(in the rows, 128 means zero)
Turns in one plane each, and the order they were made in; the first pair answered
U (before |-> after):
[140 104  93 147 182 140 106  89] |-> [156 149  72 140 146 133 107  82]
[121 111 115 129 136 135 117 109] |-> [128 130 108 127 119 134 119 106]
[129 121 138 147 126 130 118 116] |-> [129 116 133 138 135 137 115 116]
[111 134 107 142  89 131 134  99] |-> [101 124 133 160  98 123 139 103]
D (before |-> after):
[132 105 117 139 127 120 118 119] |-> [136 115 146 141 120 113 129 138]
[119  97 149 149 146 120 127 123] |-> [139 155 154 131 112 115 136 148]
[154 133 123  79 135 157 121 165] |-> [145 102 112  89 156 161 111 145]
S (before |-> after):
[119  83 147 100 146 147 117 138] |-> [124  93 113  86 138 154 109 126]
[132 104 104 105 152 162 112 136] |-> [127 102  87 127 145 146 112 108]
[126 132 145 170 109  90 123 112] |-> [131 134 172 144 122 106 125 155]
[151 147 152 146 103 126 121 127] |-> [151 153 153 138 107 134 123 135]
N (before |-> after):
[139 134 115 118 124 125 148 117] |-> [138 128 114 110 130 131 143 120]
[131 121 164 161 129 122 147 144] |-> [124 102 134 169 136 123 137 116]
[121 103 161 131 151 136 137 142] |-> [120 120 168 154 130 117 144 132]
Then:
(2 to 3 turns a pair)
[109  90 170 127 168 149 124 141] |-> [133 169 178 127 105 125 144 150]
S N
[119  99 103 117 160 154 106 114] |-> [131 147 176 121 132 134 136 163]
D N S
[151 146 108  85 127 153 119 159] |-> [130 105 159 112 156 143 127 169]
D D
[104 188 154 140 134 109 127 170] |-> [106 171 148 118 153 127 118 185]
N N N
[140 169 100 109  98 114 121 146] |-> [118 132 109 165 108  86 122 108]
N S
[125 152  90 145  89 106 124  76] |-> [120 151 171 165  95  89 151 117]
D D
[132  84 109 113 153 137  87 146] |-> [142 125  73 129 112 113  87 109]
U U N
[130 122  87 174 119 117 138  47] |-> [119  96 192 185 149 113 163 109]
U S
[139 135  93  94 134 156 110 131] |-> [130 144  99 150 107 115 122  91]
S U
[123 106 139 146 139 123 135  98] |-> [143 149 114 123 110 124 135 105]
D D
[125 145 138 181  98  92 142 106] |-> [134 158  90 160  92 108 129  96]
N U U
[104  78 130 165 151 120 116 100] |-> [117 143 168 174 101  92 139 122]
D N D
[139 149 155  91 129 136 133 176] |-> [105  90 154 163 152 106 135 118]
D S D
[106 166 182 149 106  70 150 136] |-> [117 137  53  76 139 133  97 105]
D N
[122 124  95 177 110  98 127  61] |-> [114  90 192 170 148 106 146 131]
U S
[146 111 109  81 155 161 113 151] |-> [131  84  87 116 160 146 112 109]
U D
[142 123 134 100 137 159 113 158] |-> [140 110 138 106 146 158 111 154]
D D
[119 100 120 103 154 152 123 153] |-> [133 149  85 125 101 122 128 116]
U N N
[110 115  89 199 107  46 135  72] |-> [ 98  34 133 128 206 119 117 153]
S U
[124 156 186 148  92 120 147 160] |-> [118 142 111 181  84 109 132  86]
D S
[142 181 134 149  83 102 139 117] |-> [145 129 119  78 150 171 111 161]
N N
[144 177 102 104  81 136 124 137] |-> [137 171 157 120  87 117 143 161]
U S
[141 158  97 127 101 122 131 107] |-> [144 165 146 116 106 125 140 147]
N N U
[117  73 161 152 147 121 148 116] |-> [153 148  83  95  96 144 134 114]
S D S
[117  92 135 128 160 135 119 128] |-> [118 126 152 157 124 101 135 114]
N N
[101  91 140 194 146  91 123  98] |-> [107 106 182 183 144  90 137 132]
S N
[140 134  97 111 131 138 127 118] |-> [128 103 133 118 154 141 132 133]
D S
[141 169 115 143  90 106 134 105] |-> [133 110  82 104 149 154 109 110]
S D N
[132 127  82  58 126 185 126 118] |-> [130 176 114 140  62 114 158  80]
U S
[124  57 124 164 146 145 126  85] |-> [134  96 203 147 135 136 152 155]
S N
[135 126 103 120 112 157 107  97] |-> [139 141 167 116 108 150 127 145]
N D N
[123 101 126  84 146 162 111 144] |-> [131 168 154 129  82 111 137 132]
D D N
[121  79 148  90 154 149 105 188] |-> [135 172 144 146  59  83 131 145]
D N
[105 131 129 163 108 106 125 113] |-> [102 124 150 165 115 106 131 127]
N D N
[147 154 104  82 114 123  97 117] |-> [135 124 177  90 143 118 110 153]
D N
[112 169  90 161  69 106 123  88] |-> [ 83  63 106 143 164 151 101 106]
U N
[112  58  81 121 163 145 110 103] |-> [120 133 184 172  98  78 159 134]
S N N
[121 110 145 208 134 105 135 106] |-> [123 113 164 201 135 105 141 124]
S N
[131 140 132  93 133 147 129 177] |-> [115  97 128 113 161 151 123 158]
D D
[135 149 203 134  99 106 128 164] |-> [110  57 122 134 163 136  88 102]
D N D
[ 92 158 130  85 112 120 132 160] |-> [ 71 100 139 109 151 121 126 143]
D D
[112 116 148 151 126 114 146 124] |-> [123 144 153 128 115 122 149 147]
N D
[129  88 134 121 156 162 102 125] |-> [148 143  95 112 113 159 101 111]
S U
[107  70 166 146 153 126 121 137] |-> [139 157  79 128  80 119 111  97]
D S N
[141 129 105 109  99 160 112 122] |-> [136 106 118 105 120 170 111 128]
S N
[155 174  75 115  86 105 136  98] |-> [138  99 144  72 167 157 135 176]
U N N
[133  90  97  98 169 160 107 131] |-> [135 115 181 108 154 139 132 177]
U D N
[138 144  64 106 116 136 111 111] |-> [107  80 159 154 159 119 134 131]
U N D
[138 115 185 159 116  96 126 100] |-> [132  88 144 157 130 106 108  70]
D N S
[130  96 121 107 147 176 111 120] |-> [144 140  92 121 102 154 114  94]
S U
[164 162 132 110 110 106 146 139] |-> [163 129 113  82 144 138 127 148]
D N
